Each path below is one point turned by a fixed rotation once a step. After each direction that follows a path, write how fast that rotation turns it, in degrees each step (0 if it stays still).
Each turn is a multiple of 5 degrees from 10 to 175, or 0.
Each row of a path follows its step; steps can be skipped.
Path 1:
step 0: [ -2  11  -6   2  -8  -7 -15 -29   6  13 -30   5   7 -10 -22  -9  12   4
 -20  13   3  15  -4 -19   3 -21  -7   8 -15 -11   0 -30  -8  10   4 -34
  -4 -10  -2 -18   2  -8 -11   3  -3  -4  -1  -4  -7  17 -13 -14  -8]
step 1: [  4   0 -16  13  -2   1  -4 -33  -7  15 -18 -18  14   1 -10 -11   2  -4
  25  17 -12  -3  -7   1   5 -26  -5   5 -11   9  14  -5 -22 -13   5 -23
   9  -9 -10  13  -7   4  -2 -13 -14 -18  25  -5   2   7   1 -26  14]
step 2: [-19   5   2  -8   0  -9   4 -22 -20   8 -14   0  10 -21  -2  -8 -14 -20
   0   7  -3  23 -16   7 -18 -13 -21   4 -21   6  26 -18  -3   5  -3 -20
   6  -1   3 -11   9  -2 -19   1  13 -21   3 -13 -14  -9  17 -24  -8]
step 3: [ -9   4 -23  -6   1 -18  14  -5  -5  11 -26  11  20 -12   4   9  21  -7
  -7   2 -25   5  -7   3   7 -31 -12  -2   3  15  27 -10 -23  -1 -10  -6
  -1  -9 -11   0  -2  21   8   7   0   8  -4 -11   7  -3   1 -33  14]
step 5: [-17   8 -13  12  20 -14  -1 -15  -6   7 -23  20  14  -7 -11  -3   3 -21
   4  19 -11   4 -19 -21   7 -24 -15 -13  18   4   3 -20  19   1   6   4
   4   6   1  12 -14   4  -1   3 -17  -6  13  -9   2  26   0 -25  -2]
step 6: [-10   1   9  15  10 -17  16 -15   5   1   2 -12  31 -16 -10 -15  -6   9
   3  16 -26  -5  -2   0 -18 -32 -13  -5  -8  -2  23  -8   3   0   5 -18
   3  23   2   5 -17  -3 -20 -13   3   8  -8 -22   6  14  10  -3   1]
step 7: [-19  -6 -18  -5  19 -21  15  16  -5   6 -13 -15   9 -13   3  -2  -4 -10
   3  13 -13  17 -20 -11  -7 -21 -17   5  18 -16  10  -3 -15  -5  16 -23
  14  -8   6  15   0 -21   4  18   2   1 -16  -9  -4  21  13 -19   0]
step 9: [ -2   9  -8   4  17 -36  -6 -10  16   6 -28  -9  -7 -11   5  -6 -10   6
   5  20  15  18  -1  10  17 -14 -21  -9  22   4  17   1 -10   9   0   6
   9  -2  -7   2 -13 -10  -2  -5 -10  -6 -10 -30 -13  26  18   0  -2]
step 10: [  5  -1 -17  -5  34   2  -5 -11   7  -4  -5  -8  17   4 -14   5 -19   4
  -1  17 -19  30   7  14  -3 -44 -16  -3  23  14   1   5   6   7  -6  -1
 -14  13   9   8   1   0 -10  -5  11 -18  -5 -12   5  15  -5  -7  -8]
step 11: [ 14 -19  -1   0  19 -13  12  -3  10  -9 -19   0  18 -35  -9   6  -6   2
   2  16   4  19  -4 -21  16 -20 -20  -3  -6   8 -12   3 -24  -9  -1  -9
   0  15   9 -16   0  -7 -13   0   6  -6 -24 -10  -2  27   9   1  11]
Speeds:
[-2  0  0  2  4 -1  6 -5  6  1 -2  3 -1  1  0 -4  3  0 -2 -1  7  4  1 -3
  8  4  1  7 -3 -4 -3  3  0 -3  6 -2  2 -2  2  4 -1  5  0  1 -6 -3  9  5
 -3  2 -4  4  4]  95
[ 3 -7  8  2 -8  2  1 -1 -6  0  3 -4  2  1 -2 -3  1 -2  4 -2 -2 -2 -4 -8
  4 -2  0  2  0 -5  4  1 -1 -3  1 -8 -3  1 -3  7  1 -6 -4  4  4 -3  0  3
  1  2  3  1  0]  65
[ 0  2 -7  0 -5  1  4  4  3 -6 -1  1  3  4  3 -7 -2 -4  1  7  3 -3  5 -3
 -1  0 -1  4 -5 -2  0 -2  6 -4  1  4 -2 10 -6 -1  2 -2  4  7  1  2 -2 -3
  1  0 -1 -3  1]  45
[-1 -2 -4  0  1 -4 -9  0  3 -3  5 -3  6 -1 -3 -3  2  6  2 -1 -2 -5 -3 -5
 -5 -1 -3  1 -3 -2 -8  0  4 -2  2  3 -3 -1  1 -2  2  3 -2 -7 -3 -7 -3  4
 -5  6  0 -4  3]  70
[-7 -1 -5  1  0  1 -3  5 -5  2 -5  3 -5  9 -1  7  3  1 -1  3 -3  4 -1  1
  4 -1  2 -2  4 -2 -1  1  2 -5  1 -1 -4 -1 -6  4 -1  3  6 -3  4  0  2  4
  3  8  1 -6  2]  160
[ 4  5 -4  2 -4 -4  4 -3  3  5 -1 -6  0  1 -9  7  3 -3 -1  2  2  6 -1 -6
 -7  4 -5  0  2  2  5  4  3 -8 -3  0 -3  0  5  1  2  2 -2  0 -4  1 -2 -2
  2  0  2 -1  0]  0
Path 2:
step 0: [  0   3  -2  -8  10 -11  -4 -10  21  14 -13  15   0   4   2  -7 -16  -2
   9  14   1 -14  -4 -19   2  21  -4 -27  15   4  10 -11   1  -6 -16  17
 -13   0  17  17  -2 -26   1   4  -3 -20 -10  -8  12  -2 -29  33  -3]
step 1: [-10   6  -8 -36  -1  -8   6 -12   6 -10  -1   2   1  -3   6  -7  -2  20
 -12   5  -6 -18 -11  17   0  -9 -28  -1   6 -13  -4  14  11 -16  14 -11
   0  -3 -12   1  15 -21   4 -15  -1   8  -1   8  26 -20 -24  29   3]
step 2: [ 10  19  -2 -27  -2  -4   9 -15   7  21   7 -15   7 -10   7 -34  -6  34
  -1 -11  -3  26  -7   4 -12   6   7   0  -2   4  -4  -1  -9  -3  20 -11
  -3  -8   1  20  -9   0  -1   6   0  -5 -13  -1  26  16 -18 -10 -15]
step 3: [  7   4  -9 -26  -4  11  -5 -21   0   0 -11   9   2  11  14  -7  -7  -7
  10  -3   0  -1   8   8 -16   4  13  -7   2  17 -16 -19  -3  19   5  20
  11  -5 -16   3 -26   6 -19   0   7 -19 -13  19  28 -20  11  25  -7]
step 5: [ 17  14  -3  16  -9   2  -1  12  -8   9   2  12  -8 -10  24  -5  -2  -4
  -7  10  -3  22   6  28  21  -9   9 -17  -2   9   5   2   6   2  12  13
   3 -20  -9  20  -3   2   8  11 -15  -9  13 -18  25  14 -27  25   4]
step 6: [ 21  18  -1  12  12  -3   4 -11 -12   5   0   8   7   2  10  10  -5   0
  11  -7  21 -32  28   1   5  10  -9 -16  21  -2 -15  -6 -13  -8 -11   7
   3   3  -4  21  19  -7   0   1 -11  -8 -19   3  27  -3 -24  10 -18]
step 8: [ 30  11  -6 -22 -10   7  -2   1 -14 -12  -4  13  -6 -13  -8 -21  17  20
  25  -9   7  18  14  12  -4  12  -5   0  -8  -6  -3  10  21  26  18 -24
  -9  13   2  19   2   0  -9  11  -2  -5 -12  -7  18   7  -3   7   2]
step 9: [  8   2  22  -8   8 -21  16 -19  -3 -15 -21   4 -16   1  -2 -13   7  -6
   7 -18   1 -10  19   9  12   6  36   8   6   5 -13  -1 -14  20  11   3
 -14 -18 -10   0  -1  10 -10  -9  15 -22 -19  -1   8   4   4  21  -9]
step 10: [ 14  -7  19 -18   5 -21   5 -18  -8   5 -10   2  10 -21  -1   6  -8 -10
   3  25  -6 -13   4   9   5  11   9 -34  21  10  -5  16  14   4   0  -5
  -7 -11   2   6 -12  -3 -22  26   6  10   9   1 -12   8   4  27  14]
step 11: [  6 -11  15   3  -1  -3  -3   6 -11  12   3   4 -11  -7  -7  10   8   7
  -7  16  -4  -8  -4  23  -4   1 -17 -18   3   6  10  -5   5   5  18 -15
 -19 -12   8  -6  22 -11  -7  -8  -6 -25  15 -22  35  17 -10  30 -13]
Speeds:
[ 1 -3 10  4 -3 -7  1  4 -2  7 -3  4 -7 -2  2 -1 -3 -3 -4 -1 -1  0  5  2
  1 -1 -2 -3  0  5 -2 -6  5 -6  1  4  4 -1  4 -2  4  0 -1  2 -2 -2  1 -2
 -5 -4 -1  3  6]  65
[ 0 -2  5  3  1  4  4 -4 -8  1 -4 -2 -2 -3 -3  6 -3  3  3 -3 -2  1 -2  2
 -4 -5 -4 -2  4  2  3  2 -5  8  2  7  2  0 -2  0 -9  1  3 -2  4 -1  5 -3
 -5  5 -1  3  0]  60
[-3 -1 -3 -3  1  0  0 -1 -1 -1 -5  8 -3 -6  1 -5 -2  5  3 -4 -2 -1  3 -6
  2 -2 -5  5  2 -4  1  3 -1  0 -8  3 -2  6  4  4  3 -1 10  0 -6  0  1 -3
  0 -4 -5 -1 -1]  55
[ 0  3 -5 -2 -4 -4  2 -2  4  3 -1 -2 -2 -6  0 -1 -2 -7  3  2 -3  8 -5  4
 -4  2  1 -6  1 -5 -1  4  0 -5 -4 -4  3 -5  4  3 -4  4  6  7  0 -2  2 -2
 -4  4  1 -4  2]  135
[-7  6  0 -2  3  6 -7  4 -1  0 -1 -4 -3  2 -1 -5  1 -2 -1  4 -4  3  1  5
 -3 -4 -6  0  2 -3  4  3  7  2  6 -4  2  1  2  2  6 -2  0 -1  3  4  1 -6
 -6  0  3  6 -5]  110
[-6  4  7  2  3 -7  1 -1 -6  1 -1 -5  3  4  3 -3 -3  2 -2  2  2 -5  0  5
  1 -1  4 -5  1 -2  3  4  6  5 -3  1 -2 -3  0  1  0  0  8  0  2  5 -1  3
  7 -1 -1 -8  3]  85
[  4   3  -5   0  -5   0  -5  -4  -3   1   3  -3   5   2   5   7   0  -2
   4   0   0   1   5   4   2  -5  -1   6  -3   3   1 -11  -1   1   0   3
  -2  -2  -2   2   5   3   6   6   2   5   0  -4  -3  -3  -3  -2  -1]  35
[ 2 -4  0 -1 -4  2 -3  8  1  1 -1 -8 -6  1 -2  3 -1  5 -2 -2  0  4 -3  6
  0 -1  1  6  1  1 -4  2  6  4  0  2 -6 -1  0  4  2  5 -2  0 -8 -4  0  4
  1  6 -8 -4 -3]  115
Path 3:
step 0: [ 12  -9  16  -5   6 -17  14 -13 -23  22  11  -9 -16 -13  -1  -7   9   0
   6  15  -1 -44  -9   9  -2  11  11  -5  18 -15 -15   5  -4 -23   0  -3
   4   0  -4 -11  10  -7  27 -14 -11 -11   2  -5  12   0  -4  -5 -15]
step 1: [  2  20 -11 -15   6 -11  -6  -8 -25  -4   8  -9  12  -9  -5  13   0  -1
  10   1  16 -30  13   7  -5 -10  17   8 -26   5 -12   8  -6  10 -18  -5
  -9 -29  12  -1 -30   1  22  -8  -1  15   5   8  -6  -9   6  -1 -15]
step 3: [  9  10   7   7  -9 -10 -18  20  -2  -7  -5  -8  -7  33 -15 -18  12 -11
  10   1  23  -6  -1  12 -19   1  15   4 -24   4  -8  16  -8   4 -16  21
   4   7  11  -8 -10 -17  -4 -10 -10 -12  -4  -7  -4  -1  31  21   4]
step 4: [ -5   2  10   7   6   9  20  11 -11  18  -3   2   0  20  -6   8 -29   7
   8  10   3   0  -2  18  10  20  -6  21  15  -2 -17   5   4 -17 -21  14
  18   8  -3  -7  -7   4   4  -5 -18  -8   8 -21 -29   2  27 -18  -2]
step 5: [  9   4  12  -8  14 -12  -7   0 -11   2  19 -20 -17  -6 -15  -2 -15   2
  15  12   5 -32 -12 -11 -14  11  -3 -20   4 -15 -24  12 -13  -6 -26  16
  -3  -6  -4  -7  16  11  -3  -8   0 -21   1  12   8 -19  14 -10  11]
step 6: [  7   1 -16  -1  17 -13   1   8 -26 -13  10  -8  13   7  21  20  -1  16
  11  -4  -2 -23  22   6 -20  -4 -13  15  -3 -19 -10   1  -6  -7 -13  -3
 -19  -6   5   2  -9  16   7 -11   7   7  24  -7 -11   9  12 -21 -24]
step 7: [ 27  13   3  25 -20  -5 -15   6  23  19  -2   5   6 -10   8   2   5  17
   4  -8  17 -23   4 -15 -15   1 -10  10 -13 -25 -11   1 -21  -6 -16   5
  10  -5   8   6 -22   3  -1  -1  -4   0   3  -7  31  -8   5 -10   6]
step 8: [ -6   2  14  15   3  -8  -8  -3 -15   2  10   2   1  29   1 -24  17   6
   9 -11  26  -2   3   9  -1   1  11  20  -2 -20 -11  10 -20  -9 -15  -8
  10   2  12   1  -3 -15  -2  -7  11  -6   5 -16   0  42  12  16 -12]
step 10: [  9 -13  17 -20   1  -2   5  -8 -17 -11  24   2  -7   3 -15 -20  -7   7
  11  11   0 -35  -2  14   3   6   0  -2   9  -8  -7   2  -4 -11 -23  18
  -4  -2 -14 -33   2  -8  11 -19  -2 -11  -1  10  15  15 -12 -12 -19]
step 11: [ 15   1  -5   1   1 -19   5   7 -17   3  -4  -6  15  -7  16  21  14   1
   2   8   4 -40  13   5 -12  -7  24   0  -9  10 -12   0  10  -8  -4   8
 -13 -11   8  -2  -9  11  42 -18 -21   0   5  -3  -2  -5  15  -1 -10]
Speeds:
[ 3  1 -5  0  0 -2  5  6 -1  2 -1 -2 -5  3 -4  3 -7 -1 -1  5  0  3  4  0
 -9  3  1  1 -3 -1 -1  8  9  1 -1  4  1  1  1  3  1 -7 -3  1  2  1  3  3
 -6 -5 -2  0  6]  35
[-4 -3 -4  2 -7 -3  0 -2 -6  2  0  3  2 -3  0 -2 -2  3 -6  2  0  0 -1 -4
 -1  2  6  1 -1  1  4  1  1 -4 -1  0  4 -3  1 -2  1 -6  7 -2  1  4  3  8
  7  9 -5  0  0]  35
[-4 -1  3 -7 -2  5 -4  1  1 -5 -5 -8  5 -4 -9 -2  0  4  2 -5  4 -1 -2 -2
 -2  2 -1 -1 -7 -2 -3  7 -4  3  0 -1 -2  0 -1 -7  0 -6 -5 -1  0  1  0  1
  3 -3 -3  2 -2]  160
[ -3  -1   2  -2  -4  -5   2   1   2   5   1   9   8  -3  -2  -2  -1  -3
  -2  -5  -1   0   0   5 -12   1  -3   1  -6   0  -1  -6  -3   4   0   1
   2  -3   1   3   2   1  -1   4   3  -4   1  -5  -2   1  -2   5  -1]  70
[-3 -2  9 -3 -1 -5  6  4  4 -2  1 -1  1  4 -1  0 -5 -1 -5 -1 -2 -2  0 -2
  4  4  3  4 -1 10 -1  1 -2 -3  0  5 -8  1  1 -6  8  4  1 -2  1 -3  1 -2
  1  1 -1 -6  5]  65
[-7  3 -5  0  9  0 -7  5  2  0 -3 -1 -5  0  0 -1  2 -3 -6  0 -1 -4 -4  5
 -3 -3  5  0 -2 -1  2  0 -2 -1  9  0  0  3  1  0  2  1  3 -6  0 -1 11 -2
 -1  0  2  0 -3]  135
